In the data rows, 500 means zero.
Here are some points, each followed by its number:
(486 439 340 560 448 545 535 439 425 603 539 595 395 603 396 566 398 480 476 447 445 436 579 561
 441 347 406 230 636 574 542 573 518 497 575 442 524 390 336 521 590 638 443 467 610 395 511 643
 624 336 601 392 322 515 446 338 332 502 397 515 448 474 432 703) 0
(486 524 583 604 344 335 584 395 578 498 601 463 472 578 335 566 503 402 399 532 235 436 604 456
 441 347 406 473 446 392 576 634 518 614 589 442 524 390 593 436 576 551 504 571 643 499 593 548
 624 336 540 392 636 596 341 442 394 336 397 553 448 545 327 401) 1
(452 675 567 647 533 440 515 395 425 680 644 534 229 660 396 633 398 446 233 238 340 469 684 247
 397 242 483 396 480 226 720 634 467 520 615 232 335 467 545 393 560 647 443 389 653 523 704 633
 685 397 663 226 616 515 341 399 394 441 440 630 404 396 537 583) 2
(409 544 506 576 627 524 492 439 425 603 519 656 395 603 501 548 503 402 527 343 549 497 531 456
 397 604 554 335 508 436 603 519 738 541 521 337 544 434 593 470 576 513 528 538 477 395 511 443
 557 397 540 558 427 630 341 442 498 336 563 609 481 501 571 479) 3
(452 562 506 657 448 501 584 439 547 559 587 514 438 547 524 505 442 480 476 447 340 226 549 456
 525 242 483 440 551 392 394 496 494 520 521 398 396 434 440 227 590 551 443 556 566 395 565 505
 434 441 588 330 488 492 402 504 542 502 440 640 448 440 327 529) 4
(575 501 549 543 239 501 492 395 320 521 519 514 438 603 440 566 565 341 399 509 401 331 654 413
 525 452 406 396 531 520 590 519 622 497 498 475 335 711 579 393 576 594 338 389 528 523 565 643
 634 336 614 497 627 326 402 476 394 441 563 620 448 396 466 340) 5
(618 562 644 522 533 474 464 395 509 471 539 490 438 563 501 596 398 446 442 552 529 520 670 490
 474 485 449 396 480 520 522 519 669 541 498 442 562 556 545 393 560 567 504 467 339 395 488 505
 573 475 497 540 691 569 402 442 394 397 440 464 448 396 537 479) 6
(557 335 444 228 658 822 387 878 784 227 330 385 858 215 854 400 706 860 857 876 777 857 321 844
 880 836 866 854 237 866 228 330 328 331 470 801 838 329 563 864 228 323 855 788 234 897 217 234
 225 823 392 779 217 326 839 839 800 691 764 221 876 396 715 664) 7
(557 524 401 627 533 524 431 500 547 521 519 463 500 591 501 643 476 507 399 447 478 469 460 456
 441 513 406 440 531 392 576 557 494 558 332 503 439 684 336 497 560 551 400 389 528 499 549 528
 573 231 540 435 488 569 530 547 228 397 397 597 481 335 327 506) 8
(452 675 634 591 571 474 584 395 486 521 557 595 229 591 473 633 337 402 399 509 340 331 579 490
 502 347 483 440 508 331 560 587 494 497 541 398 439 612 502 393 576 513 443 518 548 438 593 582
 653 336 469 392 646 596 479 399 332 336 397 584 343 474 493 598) 9
(679 524 583 576 448 501 431 500 486 437 496 534 543 486 335 633 442 480 527 586 529 574 383 456
 441 452 554 524 403 392 437 519 611 470 498 503 562 612 336 470 522 567 621 433 582 561 488 566
 434 579 497 497 549 649 446 442 332 336 502 553 509 524 571 401) 10
(557 605 549 616 482 474 464 500 425 521 634 514 438 634 335 621 337 402 399 481 445 436 604 247
 397 408 483 396 599 520 542 600 599 541 575 398 335 743 684 497 616 671 477 494 610 499 593 643
 587 336 588 435 646 515 341 338 394 525 397 584 448 396 389 401) 11
(347 524 444 499 239 640 515 562 509 626 496 514 543 547 524 528 503 568 399 404 506 497 426 541
 502 408 554 440 551 558 522 624 676 520 559 337 396 390 579 497 656 489 528 716 582 438 549 477
 391 441 435 558 488 430 479 504 542 676 474 492 532 501 571 506) 12
(486 562 478 499 405 440 431 473 486 471 434 463 543 510 544 505 527 568 581 532 529 520 511 413
 474 408 572 440 508 589 437 225 494 331 498 564 544 572 397 470 560 594 400 518 400 438 488 566
 391 526 520 435 580 630 568 504 332 397 397 464 532 335 555 445) 13
(409 524 444 394 482 562 553 592 578 471 496 429 500 510 593 338 565 624 595 481 445 540 383 456
 579 556 602 501 585 540 332 539 538 497 541 595 544 572 502 589 560 323 504 738 400 472 488 443
 330 579 331 625 488 430 645 565 627 475 502 492 552 230 651 401) 14
(243 335 340 499 767 230 695 544 381 393 391 219 472 510 524 234 580 446 476 552 672 497 383 413
 441 574 345 545 697 671 542 330 328 645 332 699 501 329 729 470 471 533 400 494 400 472 383 339
 496 594 392 330 427 492 402 678 471 698 691 515 586 754 432 506) 15
(243 605 597 560 448 440 584 395 425 559 634 595 438 603 544 596 476 236 338 447 235 392 549 351
 474 408 483 440 569 558 560 539 433 497 498 503 396 538 336 497 542 628 443 494 643 472 636 596
 613 397 635 469 532 535 402 399 332 397 474 553 343 524 389 598) 16
(513 524 401 333 344 440 326 395 486 471 613 706 438 625 501 400 595 530 338 447 401 331 549 456
 397 574 511 440 508 497 560 557 538 625 437 475 335 556 502 521 333 462 566 389 444 438 488 477
 468 397 469 601 511 596 479 504 498 231 563 597 404 524 659 583) 17
(452 335 506 228 706 833 221 880 853 227 225 324 848 215 859 234 693 865 888 869 789 875 383 899
 890 873 890 885 237 852 332 225 224 226 437 835 896 329 750 838 228 218 869 799 234 850 461 339
 225 848 226 804 217 221 865 839 833 729 784 221 849 440 856 479) 18
(641 618 654 499 344 562 431 439 381 521 557 534 334 591 230 643 398 341 442 532 478 392 670 413
 397 408 511 396 446 392 637 468 572 614 589 398 396 612 593 331 438 581 338 518 622 395 646 694
 685 231 654 469 636 569 341 399 394 397 335 584 481 396 432 550) 19
(409 501 235 499 706 396 620 524 459 471 519 385 543 530 473 505 442 402 504 532 583 520 488 413
 397 485 406 578 656 469 498 434 433 470 393 706 396 434 525 470 438 428 400 467 505 472 461 505
 587 594 520 226 488 535 402 504 394 563 563 464 552 711 432 401) 20
(537 544 549 472 553 474 553 473 486 615 468 629 472 547 501 528 527 402 547 552 401 520 626 456
 397 408 449 524 531 436 560 496 433 331 470 442 439 538 231 393 499 581 400 433 566 395 511 582
 600 397 520 520 532 535 507 338 522 441 440 584 404 501 327 401) 21
(486 605 506 665 601 440 569 439 425 714 653 463 500 530 396 582 398 446 476 404 235 226 549 413
 441 485 345 440 551 520 656 587 494 589 559 503 562 556 231 331 590 594 338 652 643 438 532 528
 624 397 635 392 565 387 550 338 332 397 474 515 481 335 537 340) 22
(409 501 529 543 587 335 492 473 425 498 557 567 438 530 524 566 442 480 338 238 445 436 488 490
 441 408 406 230 569 558 647 624 538 614 393 564 335 495 607 521 471 617 443 433 653 438 511 528
 573 526 558 520 565 326 530 504 437 579 502 535 448 474 517 583) 23
(347 605 506 522 405 501 640 395 486 498 557 552 395 603 440 609 442 507 547 404 401 392 604 456
 441 408 588 396 531 497 542 653 467 541 626 398 439 434 474 470 522 551 443 611 548 472 511 633
 624 441 520 435 511 569 479 442 471 475 563 620 509 474 537 634) 24
(605 524 611 472 448 501 492 439 530 471 519 463 500 381 396 548 503 446 338 637 478 602 626 490
 441 347 406 501 569 436 332 468 518 558 437 526 501 434 640 436 542 462 504 433 596 577 549 477
 539 526 520 330 549 609 446 527 471 525 335 569 481 501 223 445) 25
New points follow, each followed by the numbers of its two nearest points above by angle, seen from the average point of the numbered points, nearest first.
(409 524 529 560 448 474 535 395 547 471 557 618 395 644 230 566 398 507 338 404 445 469 549 490
 502 485 449 396 508 392 542 587 572 520 575 398 396 556 397 436 590 533 443 518 477 591 549 596
 468 502 520 469 565 535 402 442 542 525 502 464 238 474 466 583) : 2 9
(537 618 401 638 405 474 515 500 509 626 624 618 438 563 396 687 503 530 442 481 401 331 616 247
 441 556 449 396 569 520 576 613 556 520 589 337 335 733 525 393 590 679 504 328 643 438 532 671
 600 475 679 435 593 515 402 476 332 475 335 640 448 440 327 611) : 11 2
(347 524 583 522 239 501 326 439 425 615 496 463 543 530 396 582 337 402 547 238 478 436 626 490
 397 408 483 440 599 497 542 587 556 497 498 503 501 556 231 436 499 567 528 467 633 523 488 528
 496 475 520 330 580 515 341 233 522 546 525 620 509 474 466 550) : 0 24
(347 473 506 543 614 474 515 524 425 603 573 490 500 603 501 596 232 446 504 404 401 436 616 490
 397 513 511 473 403 625 498 539 538 497 615 442 501 669 650 497 499 551 338 571 528 472 532 548
 587 502 588 497 605 326 479 476 542 441 335 553 532 396 389 654) : 11 23
(513 544 597 499 482 440 326 473 530 590 624 490 500 425 524 566 398 480 581 586 478 436 488 413
 441 408 449 501 403 436 627 496 390 558 575 337 524 587 502 470 590 513 528 389 528 543 488 548
 434 526 520 558 511 464 402 442 471 231 502 492 481 501 555 506) : 10 6
(452 501 444 499 510 474 649 473 381 471 468 385 500 603 501 443 503 507 476 532 445 436 549 595
 502 408 406 501 613 436 576 330 433 541 437 595 501 612 593 393 499 606 443 599 444 333 461 443
 434 526 331 392 427 515 341 595 394 579 502 431 404 578 493 401) : 15 20
(409 562 444 522 553 501 464 544 563 542 557 534 334 530 501 443 398 446 504 404 549 520 616 456
 397 485 588 335 531 436 522 662 586 497 437 398 524 434 440 436 394 489 504 556 582 395 511 582
 434 475 497 588 488 553 402 527 590 502 563 535 343 593 432 445) : 3 12
(452 544 444 560 627 474 609 524 509 559 539 638 438 510 396 548 503 446 547 404 478 392 488 456
 441 485 554 396 551 469 498 496 494 574 393 503 335 652 336 393 333 533 477 494 566 561 532 596
 600 397 588 540 511 326 479 442 437 441 474 535 481 640 493 567) : 23 21
(513 592 549 616 344 396 535 439 459 590 624 463 395 625 473 582 398 446 338 447 401 436 616 247
 502 408 406 440 403 469 590 600 611 541 575 398 501 434 563 393 522 551 477 494 633 472 646 566
 587 336 645 392 605 464 341 338 498 441 397 597 481 474 432 583) : 2 1
(486 473 567 657 448 474 515 395 530 521 624 534 438 547 396 621 337 446 527 343 445 497 383 456
 474 485 572 335 446 392 471 557 518 520 559 503 544 518 525 436 590 617 477 518 566 523 580 548
 539 336 625 469 616 430 479 527 437 441 397 569 404 396 537 506) : 2 11
(452 524 529 438 482 562 464 439 425 575 519 514 472 563 440 477 476 551 399 343 567 497 511 490
 474 618 588 524 569 469 471 600 633 541 437 337 501 329 593 470 438 533 528 494 548 543 511 400
 573 397 520 558 322 464 479 233 590 525 545 569 448 501 555 479) : 3 12
(452 578 340 543 627 396 535 473 320 437 496 324 472 486 501 400 503 507 442 447 567 520 426 456
 563 513 345 473 531 558 615 391 328 558 541 503 501 556 705 497 522 513 504 494 400 395 511 443
 434 502 520 497 549 596 507 547 437 525 502 515 481 578 223 340) : 15 20
(486 562 567 591 344 440 431 439 320 590 519 618 523 578 473 548 476 446 442 552 340 436 488 561
 336 452 406 473 508 436 576 391 494 541 589 503 524 518 397 436 590 551 443 467 548 229 532 528
 434 546 469 392 427 430 446 442 471 397 502 464 448 474 537 598) : 0 22
(513 335 549 591 344 562 569 229 509 590 613 582 334 578 501 477 232 341 399 343 401 497 565 413
 525 242 534 440 446 392 542 600 467 589 498 442 562 711 502 470 542 567 400 389 548 499 593 548
 557 475 520 392 461 430 479 338 394 579 525 492 448 524 537 550) : 2 9
(452 473 583 576 482 474 431 500 563 498 557 463 543 459 335 582 503 507 476 343 445 392 383 541
 474 536 406 396 403 574 498 587 538 470 589 475 396 495 474 497 522 489 338 518 622 499 532 653
 600 475 392 392 549 492 341 476 560 546 397 387 238 501 517 479) : 23 1
(605 501 444 522 553 440 553 562 320 498 519 582 472 510 440 548 476 530 442 447 567 558 531 490
 397 347 511 473 508 469 590 587 390 574 437 475 501 623 397 436 471 489 234 223 548 499 322 566
 573 397 497 469 593 464 507 527 228 546 335 464 404 474 537 479) : 8 21
(513 544 506 591 405 524 553 439 509 664 519 618 500 547 562 548 442 446 399 238 340 520 460 456
 474 408 534 524 403 540 615 600 518 520 521 526 501 518 474 497 542 606 443 328 548 229 616 477
 468 502 497 558 593 387 479 338 542 475 525 492 448 440 327 529) : 23 16
(243 230 235 333 860 230 763 500 320 471 587 385 648 215 473 400 580 507 504 509 807 558 383 351
 441 556 345 545 851 724 498 330 328 755 227 770 396 518 668 559 228 428 443 538 505 591 461 234
 468 641 392 435 217 492 479 812 498 871 784 535 481 857 389 611) : 15 20
(513 592 549 543 344 593 584 439 425 471 573 618 334 510 578 443 503 446 476 509 401 392 579 579
 525 590 602 396 403 392 332 519 684 520 498 398 439 329 440 436 522 462 528 518 548 472 549 505
 600 441 588 574 383 515 446 442 576 563 668 515 448 440 571 506) : 3 12
(409 544 444 576 448 606 431 605 459 603 573 534 591 591 593 477 398 568 233 404 401 469 460 456
 502 556 588 524 508 469 471 573 599 497 575 337 524 467 397 470 637 428 566 722 566 543 627 505
 468 475 540 497 427 221 568 442 627 660 545 569 532 440 493 401) : 12 14
(486 578 444 438 510 501 553 395 425 542 573 552 229 425 396 477 476 446 399 481 549 436 460 609
 474 590 572 501 508 497 542 539 556 470 541 442 439 518 397 331 576 428 443 433 444 438 593 653
 539 441 497 497 383 583 507 442 542 579 563 553 481 545 327 479) : 21 3
(575 439 567 591 601 501 666 473 563 471 468 514 395 634 396 400 442 446 442 447 478 392 531 518
 474 513 534 524 508 497 542 573 676 497 541 337 439 572 593 436 471 567 234 518 566 395 616 477
 468 579 574 392 511 387 402 338 542 502 474 630 343 501 432 583) : 4 2
(537 562 567 543 482 501 492 500 578 471 539 534 395 603 440 548 442 446 527 600 401 469 592 413
 546 408 406 335 403 589 498 539 538 574 559 564 439 652 502 436 471 462 234 643 566 543 488 477
 539 397 558 392 549 492 341 527 542 563 502 492 343 230 517 550) : 19 5
(409 524 567 543 405 524 515 395 381 559 539 429 438 563 501 505 337 507 399 404 506 520 383 247
 474 408 511 440 446 589 522 519 467 497 589 442 439 329 525 575 637 513 477 633 548 333 580 400
 434 502 497 497 565 430 446 527 471 684 440 535 509 440 517 506) : 12 23
